The rows of Z fall into 3 groups, which share some directions, and each row is roughly a mix of its group's hidden directions.
Z:
[[ -6  -1  20  -1 -16   3   5 -20  10  10  -4  14]
 [  4   9  -4  24   5   5   8  -6   1  23  -8  10]
 [ -7   4  24  11  17   8  11  -9 -13  -2  -1  -6]
 [ -6  -2 -19  -2 -27  -3 -11   9   8   0  -5  10]
 [  6  19   2  12  -9  -3  -1  -8   3  21  -7  19]
 [  0   6  10  23  15  11  14  -7  -3  15  -4   1]
 [ 18   6 -14  23  12  -4   9 -14  -2   7   1  -1]
 [ -1  -2 -16 -23 -19 -14  -9  -2  -1   1  -5   8]
 [  2 -24 -14 -15   4   6  -9  12  -1  -2  -1 -17]
 [  8   0 -14  -8 -21  11 -14  14  11   0  -9   8]
 [ 14  23  -4   9  23 -10  -6  -4  -5   1  -1  -4]
 [ -3   6  24   8  -5  15   8 -12  16   9   4   8]
 [ -8  13   5  14 -16  -6   2  -6   2   5  -3  27]
 [ 18   0  -4   7 -24  -6  -3  -3  -3   2 -10  20]
 [ 11  23   7  14  -1  -1  15 -12   2   5  -5  16]
 [  6   1  -3  10  11  24   2   1  14  14  15 -10]
 [ 23  -6 -23   7 -12  -8 -10   4   7   3  -7   2]
 [  0  -9  -3 -16  15  -8  -7   7  -6 -17  13 -19]
 [ -8   4  24  -2  17  -4   9 -16 -11  -1   5  -8]
 [-13  22   6   7  17 -12   6 -11  -3  -1  11 -11]
 [ -2  17 -21  -4   6   5  -4  14  -5  -5 -21  -5]
 [  0  -4  23  -3 -21   2  -1 -11   9   3  13  12]
 [-15   4  10  -3  20  11  13   7   6  -9  14 -12]
 [ -9  -7 -22 -13  17   9   4  13  -9  -2  -4  -8]
 [  1  14   2  23  15 -10  13  -1 -16  -2  -6   2]
 [ 20   6   1  27  13   7   2   1  -5   5  -5  -9]
 [  2 -15  -6 -13  10 -10 -11   6 -11 -17   6 -17]
 [  5 -15 -20  -6  -6  -2 -14  11  15 -13  -2 -12]
 [-18 -13   5 -29  -4   1  -4   1   4  -6   8  -3]
 [-17  16  16   1  21   6   9   1   6   0  10  -6]
 [-20   3  16 -25   4   8   3   8   9  -3   0   0]
 [-12  13  25   1   6   0  -6 -10  11  16  -6   4]
 [-14  25   9  -2   1 -17   8   9  -5 -10   5   9]
 [  6 -18 -17   4  16  -1   5   4 -18  -6   5 -13]
 [-18  10  15 -18   0   6   5  -4  16  -9  13  -1]
 [-10   0  13   2 -27  -1   3  -7  13  -9   0  16]
 [ 13  -4  10   1  26   9   9   0   6  -8   6 -16]
 [-11   0  10   4  21   2  12 -21 -12   8   6  -4]
 [-18   9 -17  -7   6   7   1  20   1   5 -18  -2]
 [ -6 -14 -13 -13  14  -3  -5   9  -8  -6  18 -16]
 [ 21  -5 -22  -4   0 -11 -15   5   1   3   5 -13]
 [  6 -10  -8  -8  23  20   9   3 -11   2   6  -9]
 [-11  -4   5 -31 -11 -11  -6   1  -3  -5   9   3]
 [ 21 -10 -28   9   0  -8  -3   2  -3   2  -1  -4]
 [-12  -9   1 -30  -2   9  -5   2  17   2   2  -4]
 [ 28 -21  -4  -9  -5   3  -9   4   4  -1   3  -8]
 [  5  -2   2  -7 -11  24   1  14  17 -11 -10   5]
 [  0  25  13  16 -11  -2   8  -2   1   4   0  17]
 [-17  -4 -15 -12  -2  -5   5   5 -10  -5 -25   9]
 [ -3  16  19  -4 -17   7  -8  -6  15  -8  -2  14]
 [  4  30   0  10  -8 -10   2  -1  14   7   8   8]
 [ 11   9 -13   2  21  -7  -1   1  14   2  12 -19]
 [ 15  -2  10   8 -21 -15  -2 -16  -1  -2   1  15]
 [-23  11  26  -7   4   5   0  -4  10   1   0   1]
 [ 10   3 -22  15  17  -9   4   3 -14  -6   6  -9]
 [ -8  -9   2 -22 -13  -5 -10 -15  19   5  -2   3]
 [  7 -16   2 -13   7   2  -5   1  10 -11  11 -26]
 [-11 -16  -5 -27 -11  -8 -11   2   4  -8   6  -2]
 [ -2 -12 -13  -8  17  14   1  16   5  -6  -2 -19]
 [ 15  11  -2  28   6   1   4   5 -13   8  -8   4]
 [ -4  -6 -11  -1 -15  -7  -1  -1 -23   4 -19  14]
 [-17   8  28 -10   8   3  -3  -6  13  -3   2  -5]
 [-16   2  19   7  19  15  15   0  -3   3   3  -6]
 [  0 -24  -1 -10 -26  -3  -9  -1   4  -7  -4   3]
 [ 11   7  20  14  -8 -18   1  -8 -14 -10  -3   8]
 [-13   5  13   9  18  17  12  13   6  -5   4 -10]
 [ -4  -7 -18  -6  22   7  -4  14  -3  -2  -6 -18]
 [-13  13  14  12  -3  -1  15  -3  -8  -3 -16  18]
 [-16  -9  -1  -5  20  10  13   5  -2  -9  13 -14]
 [ 21   3  -9  -7 -24  -8  -9   5  -6  -3  -2  12]
 [ 12  20  11  -6 -14 -13  -2 -11  10   6  14   8]
 [ 15  12  20  -8   2   0   1   5  -8 -21  11  -8]
 [  2   0  -6 -16 -18  19   1  15  15  -3   3 -10]
 [-13  -4  -2   5  26   8   3   8   9   5  17 -10]
 [ 14  26 -16  10  -2   4   2  11  12  -2  -3   2]
 [ 13  -3  -9  17  -5   0  -4   7  -8  24 -13  10]
 [ -3  16  25  -8   1   2   9 -11  -6 -16  10   0]
 [ 11   9  10  17  -2   6   3 -11  16  20  -9   7]
 [-15   9  -1  -6 -23  -2 -10  14   8  -7  -9  13]
 [ -5   6 -10 -15 -25  -5  -3  -5   6   8   1  20]
 [ 14  16   5  28   3  -7   8  -8  -9   2  -1   6]
 [ 12 -14  -3  -8   5  20  -7  15  19  -4   5  -7]
 [ 17  -4 -10  23  13   6   0  -7  -3  15   2 -12]
 [ 18   9 -20  19   2 -13   1  -7  -7   7   7  -1]
 [ -8   3 -19  -1  24  -5  -5   8  -9   2   0 -18]
 [-16   4   1  -3 -15  13  -3   0  20  17 -11   7]
 [ 18   4   7  -9 -23   9 -12   1   3   3  -8  16]
 [  0  -8  -3   1 -10 -14  -2  -9 -26  11 -11  12]
 [ -1 -23 -12 -11   6   8 -12   4   7   1  10 -18]
 [ -7 -10   2 -30 -11  -2  -6  -1   7  -8  15   2]
 [ -6  24   2  -9  -2   9  -4  25   0   3  -9   3]
 [ -3 -14  -3 -13  13   6   6   8   1 -19  14 -19]
 [  0  -8  -8  14  23   6   6  14  -5  -7   3 -18]
 [  2   0   6   0  21   8   2   3  13   2  23 -17]
 [ 29   1 -14  12  -4  -8  -2   1  -3  -1 -11  10]
 [ 12 -22  -7   0   4 -10 -13   3  -2 -18   6 -16]
 [ 14  12  -8  19 -11 -17   1  -8  -8   1 -12  11]
 [-19 -11  16  -8  -4  17  -6   5  16   2   7  -5]
 [ -2   4   9 -21 -24  -9 -15   1   2  -8  -3  10]
 [  0   4  19  -2 -15  11  -6   5  12   3 -23   7]
 [ 20  18 -22   8  -1  -9  -2   5   0  -5 -11  -3]
 [-10  -3  19 -20 -10  -6  -6  -8 -19  -8   0   6]
 [ 12   9  14  10  14   2  -1   0   9   2  22 -15]
 [ 24  -3  -7  -2 -10 -16  -9 -15 -10   8  11  -1]
 [ 12   1 -20  11   8 -15   4  -1 -23  -4  -3  -1]
 [ 12  10 -27   7   9 -14 -14   5  -5   6  -2  -3]
 [ -9   5  12  -5 -26   6  -5  11   6  -5 -11  13]
 [-19   6  13 -19 -12   2   2  -3  17   2   7  10]
 [-10  -6  -4   8 -10  10   2  -1  17  23 -14  12]
 [-15  -8  12 -23   7   6  -5  15   9  -4   9  -9]
 [ -8  18  -7  13  -5 -11   5  -4 -14   5 -15  18]
 [ -9  -9  11  -5 -30   2   8  -5  -5   7   1  14]
 [-24 -12   5   4  15  -3  18  -4  -3  -8   3 -13]
 [ -4  20   7  13 -10  -9   4 -10  -8  12   1  21]
 [-11  -1  10  -8 -18  12   3 -11  17  11  -6  15]
 [  4 -18  23 -14  -3   4 -10 -10   4   1  14  -5]
 [ 10 -14  -4 -18 -21  -9 -10  -9  -6  -2  -9   9]
 [  8  -5 -16  10  18  -2  10   3 -19  -8   9 -12]
 [ 14   8  -9  17  -1  -3   8  -9 -18  12 -14  10]
 [-22  19  -7   2  21   3   5   6  -8   3  -6  -7]
 [ 16 -11 -19   0  17  -8   1  -6 -12  -5  10 -12]]

Here is one row of each group, with its name. Which group are the others in?
[ -2  -6  -6 -14   9  21  -4   6  16  11  12 -12]
U
[ -1  16 -18   9   9   2   2  10 -10   2 -21  11]
H
[ -1 -12 -15   3 -10   4  -1  26 -11 -16  -5  -2]
S

[  9 -21  -7 -11  11   1 -13   3 -13  -5 -18  -5]
H
[ -8  -3 -23  -4 -13   9  -1  20  14  -6  -5  -4]
H
[  5 -18  -6 -11   6   1  -8  -5  14  -4  21 -16]
U
[-27   6  -5   0  21   9   8   9  -2   2   1 -10]
H
[-13  11  26  -7  15   7   5   2   1  -9   9  -8]
S
[ -3  -1  27   7 -11  11  -4   0  21  -6   4   2]
U
[ 23  11   5  18  -2   1   2 -12   5   9  17   1]
U
[ -4  -2 -17 -19 -22 -13 -11  -1   3   4  -5   8]
U
[-13  11  21 -16 -18   4   1  -1  -1  -8   2  13]
S
[ -3   9  -6  23   9  14  14   0  -9  11 -13   7]
U
[ -1   8   7   1 -22  -4  -8  -4  -6  12 -15  21]
S
